M = [152 128 114 111 124 119 135 130 127 125 113 121 143]
M[-13]	152
M[12]	143
M[-5]	127

a =
139,123,123,140,133,122,126,140,133,138,133,116,139,132,125
126,136,120,149,127,112,142,140,124,140,137,109,143,135,128
141,124,133,140,141,116,129,140,121,130,142,122,131,124,127
135,127,124,136,130,127,133,140,129,129,132,120,139,130,132
137,133,127,143,136,125,129,143,123,128,137,121,140,122,126
142,129,129,142,129,123,129,146,127,138,141,123,136,130,130
137,130,123,141,134,130,134,147,119,124,138,122,139,135,140
148,120,130,139,127,129,136,137,131,136,156,112,139,129,137
150,116,111,155,128,108,130,145,142,150,133,104,153,133,130
140,120,123,134,130,123,131,142,129,125,149,123,141,125,131
136,128,122,144,130,125,127,138,136,141,132,116,142,134,126
140,120,105,147,136,127,128,143,136,132,138,104,146,136,126
138,137,123,146,134,123,132,144,127,146,125,119,143,132,133
131,131,123,151,128,116,139,146,131,137,135,111,144,136,121
132,124,117,138,124,120,129,143,132,127,129,117,137,129,131
132,124,128,147,125,123,135,138,131,136,129,119,135,138,133
a[0][0]: 139
a[8][2]: 111
a[4][8]: 123
a[6][9]: 124
a[13][9]: 137
a[8][12]: 153
a[:, 4]: [133, 127, 141, 130, 136, 129, 134, 127, 128, 130, 130, 136, 134, 128, 124, 125]
a[9][2]: 123
a[10]: [136, 128, 122, 144, 130, 125, 127, 138, 136, 141, 132, 116, 142, 134, 126]
a[13][6]: 139
a[6][0]: 137
a[:, 2]: [123, 120, 133, 124, 127, 129, 123, 130, 111, 123, 122, 105, 123, 123, 117, 128]
a[13][2]: 123
a[14][4]: 124
a[4]: [137, 133, 127, 143, 136, 125, 129, 143, 123, 128, 137, 121, 140, 122, 126]
a[8][13]: 133
a[:, 11]: [116, 109, 122, 120, 121, 123, 122, 112, 104, 123, 116, 104, 119, 111, 117, 119]
a[:, 5]: [122, 112, 116, 127, 125, 123, 130, 129, 108, 123, 125, 127, 123, 116, 120, 123]
a[:, 0]: [139, 126, 141, 135, 137, 142, 137, 148, 150, 140, 136, 140, 138, 131, 132, 132]
a[:, 6]: [126, 142, 129, 133, 129, 129, 134, 136, 130, 131, 127, 128, 132, 139, 129, 135]
a[1][1]: 136
a[5][6]: 129
a[:, 7]: [140, 140, 140, 140, 143, 146, 147, 137, 145, 142, 138, 143, 144, 146, 143, 138]
a[7][8]: 131
a[11][9]: 132
a[6][5]: 130
a[14][9]: 127
a[1][13]: 135
a[2][7]: 140
a[10][12]: 142
a[7][12]: 139
a[12][4]: 134
a[13][10]: 135
a[3]: [135, 127, 124, 136, 130, 127, 133, 140, 129, 129, 132, 120, 139, 130, 132]
a[0][1]: 123
a[10][7]: 138
a[9][13]: 125
a[4][14]: 126
a[14][2]: 117

X =
119	131	129	130	128	132	107	132	132	132	133	134
137	128	129	126	128	121	151	124	113	118	123	119
X[0, 0] = 119
X[1, 6] = 151
X[0, 3] = 130
X[0, 8] = 132
X[1, 0] = 137
X[0, 10] = 133
X[1] = [137, 128, 129, 126, 128, 121, 151, 124, 113, 118, 123, 119]

B = ((127, 128, 125, 139, 151, 150, 151, 150, 151, 151, 149), (128, 128, 127, 128, 127, 129, 128, 128, 131, 151, 149), (127, 126, 128, 126, 129, 151, 150, 153, 148, 153, 151), (127, 127, 129, 127, 128, 128, 148, 150, 151, 150, 151), (129, 125, 145, 150, 150, 151, 151, 150, 150, 150, 149), (128, 128, 128, 128, 129, 128, 149, 151, 150, 150, 150), (127, 128, 127, 128, 128, 150, 151, 150, 150, 151, 150), (128, 130, 128, 128, 128, 128, 128, 128, 134, 149, 150), (128, 128, 128, 128, 128, 126, 129, 128, 136, 150, 150), (128, 129, 130, 128, 127, 127, 129, 128, 130, 158, 150), (128, 128, 128, 129, 127, 128, 143, 150, 150, 152, 149), (129, 128, 128, 128, 127, 128, 127, 129, 131, 151, 151), (128, 129, 143, 151, 151, 150, 150, 150, 151, 150, 150))
Rows and columns are counted from 0.
(0, 0) -> 127
(2, 4) -> 129
(0, 4) -> 151
(5, 8) -> 150
(3, 3) -> 127
(2, 1) -> 126
(7, 6) -> 128
(1, 10) -> 149
(8, 0) -> 128
(12, 7) -> 150
(6, 6) -> 151
(8, 10) -> 150
(1, 2) -> 127
(6, 2) -> 127
(7, 1) -> 130
(9, 4) -> 127
(10, 8) -> 150
(12, 1) -> 129
(7, 10) -> 150
(1, 9) -> 151
(1, 1) -> 128
(3, 6) -> 148
(12, 2) -> 143
(6, 10) -> 150
(10, 9) -> 152
(9, 3) -> 128
(11, 0) -> 129
(9, 8) -> 130
(2, 10) -> 151
(4, 0) -> 129
(3, 9) -> 150
(10, 2) -> 128
(6, 7) -> 150
(3, 10) -> 151
(11, 5) -> 128

x =
[[131 121 125 134 130 130 119 133 124 127 113 133]
 [126 133 131 124 126 127 139 123 131 131 144 125]
 [125 135 137 139 122 129 141 129 134 122 148 127]
 [129 127 132 137 125 131 129 133 129 126 128 129]
 [130 123 124 124 130 128 119 129 124 131 114 128]
 [128 127 129 135 127 129 128 131 129 126 127 130]
 [126 133 133 129 124 129 135 128 132 126 139 123]
 [129 126 131 138 127 130 129 132 128 126 128 132]
 [124 137 139 133 121 129 145 127 136 127 153 123]
 [126 133 121 114 132 122 125 122 128 127 127 125]
 [126 134 133 127 124 129 135 128 132 127 139 121]
 [129 126 129 129 127 130 123 132 127 129 119 125]]
x[0][0]	131
x[8]	[124, 137, 139, 133, 121, 129, 145, 127, 136, 127, 153, 123]
x[2]	[125, 135, 137, 139, 122, 129, 141, 129, 134, 122, 148, 127]
x[:, 1]	[121, 133, 135, 127, 123, 127, 133, 126, 137, 133, 134, 126]
x[0]	[131, 121, 125, 134, 130, 130, 119, 133, 124, 127, 113, 133]
x[8][10]	153
x[2][0]	125
x[:, 6]	[119, 139, 141, 129, 119, 128, 135, 129, 145, 125, 135, 123]
x[:, 9]	[127, 131, 122, 126, 131, 126, 126, 126, 127, 127, 127, 129]
x[:, 3]	[134, 124, 139, 137, 124, 135, 129, 138, 133, 114, 127, 129]
x[2][5]	129
x[:, 8]	[124, 131, 134, 129, 124, 129, 132, 128, 136, 128, 132, 127]
x[1][10]	144
x[10]	[126, 134, 133, 127, 124, 129, 135, 128, 132, 127, 139, 121]
x[6][2]	133
x[2][6]	141
x[6][8]	132
x[3]	[129, 127, 132, 137, 125, 131, 129, 133, 129, 126, 128, 129]
x[11][5]	130
x[1][4]	126
x[8][2]	139
x[0][6]	119
x[3][0]	129
x[5][6]	128
x[:, 2]	[125, 131, 137, 132, 124, 129, 133, 131, 139, 121, 133, 129]
x[3][2]	132
x[6][9]	126
x[4][6]	119
x[8][8]	136
x[9][0]	126
x[3][10]	128
x[5][9]	126
x[0][8]	124
x[4][1]	123
x[:, 5]	[130, 127, 129, 131, 128, 129, 129, 130, 129, 122, 129, 130]

data = [152 157 117 119 138 123 133 125 112 123 116 127 130]
data[0] = 152
data[6] = 133
data[10] = 116
data[-9] = 138

W =
array([[128, 128, 130, 132, 127, 128, 127, 127, 125, 127],
       [124, 133, 131, 130, 129, 126, 150, 118, 134, 128],
       [128, 133, 130, 121, 128, 124, 134, 118, 130, 132],
       [130, 124, 122, 119, 132, 122, 121, 121, 121, 133],
       [133, 120, 120, 123, 134, 128, 112, 128, 121, 129],
       [126, 129, 127, 128, 129, 125, 126, 127, 128, 127],
       [128, 130, 125, 123, 129, 129, 127, 129, 130, 127],
       [125, 120, 123, 145, 133, 129, 132, 126, 129, 128],
       [127, 129, 127, 125, 129, 125, 128, 125, 130, 128],
       [128, 128, 131, 131, 127, 128, 126, 129, 126, 126],
       [126, 129, 126, 125, 130, 124, 126, 126, 128, 128]])
W[0,0] = 128
W[2,4] = 128
W[9,8] = 126
W[7,1] = 120
W[1,1] = 133
W[10,5] = 124
W[7,6] = 132
W[0] = [128, 128, 130, 132, 127, 128, 127, 127, 125, 127]
W[6,6] = 127
W[10,1] = 129
W[5,2] = 127
W[3,9] = 133
W[10,9] = 128
W[7,8] = 129
W[5] = [126, 129, 127, 128, 129, 125, 126, 127, 128, 127]
W[8,4] = 129
W[0,1] = 128
W[:, 3] = [132, 130, 121, 119, 123, 128, 123, 145, 125, 131, 125]
W[1] = [124, 133, 131, 130, 129, 126, 150, 118, 134, 128]
W[6,5] = 129
W[2,0] = 128
W[7,9] = 128
W[9,7] = 129
W[0,6] = 127
W[:, 9] = [127, 128, 132, 133, 129, 127, 127, 128, 128, 126, 128]
W[3,5] = 122
W[:, 4] = [127, 129, 128, 132, 134, 129, 129, 133, 129, 127, 130]
W[5,6] = 126
W[10] = [126, 129, 126, 125, 130, 124, 126, 126, 128, 128]
W[:, 0] = [128, 124, 128, 130, 133, 126, 128, 125, 127, 128, 126]
W[2,8] = 130
W[9,3] = 131
W[10,0] = 126
W[:, 1] = [128, 133, 133, 124, 120, 129, 130, 120, 129, 128, 129]
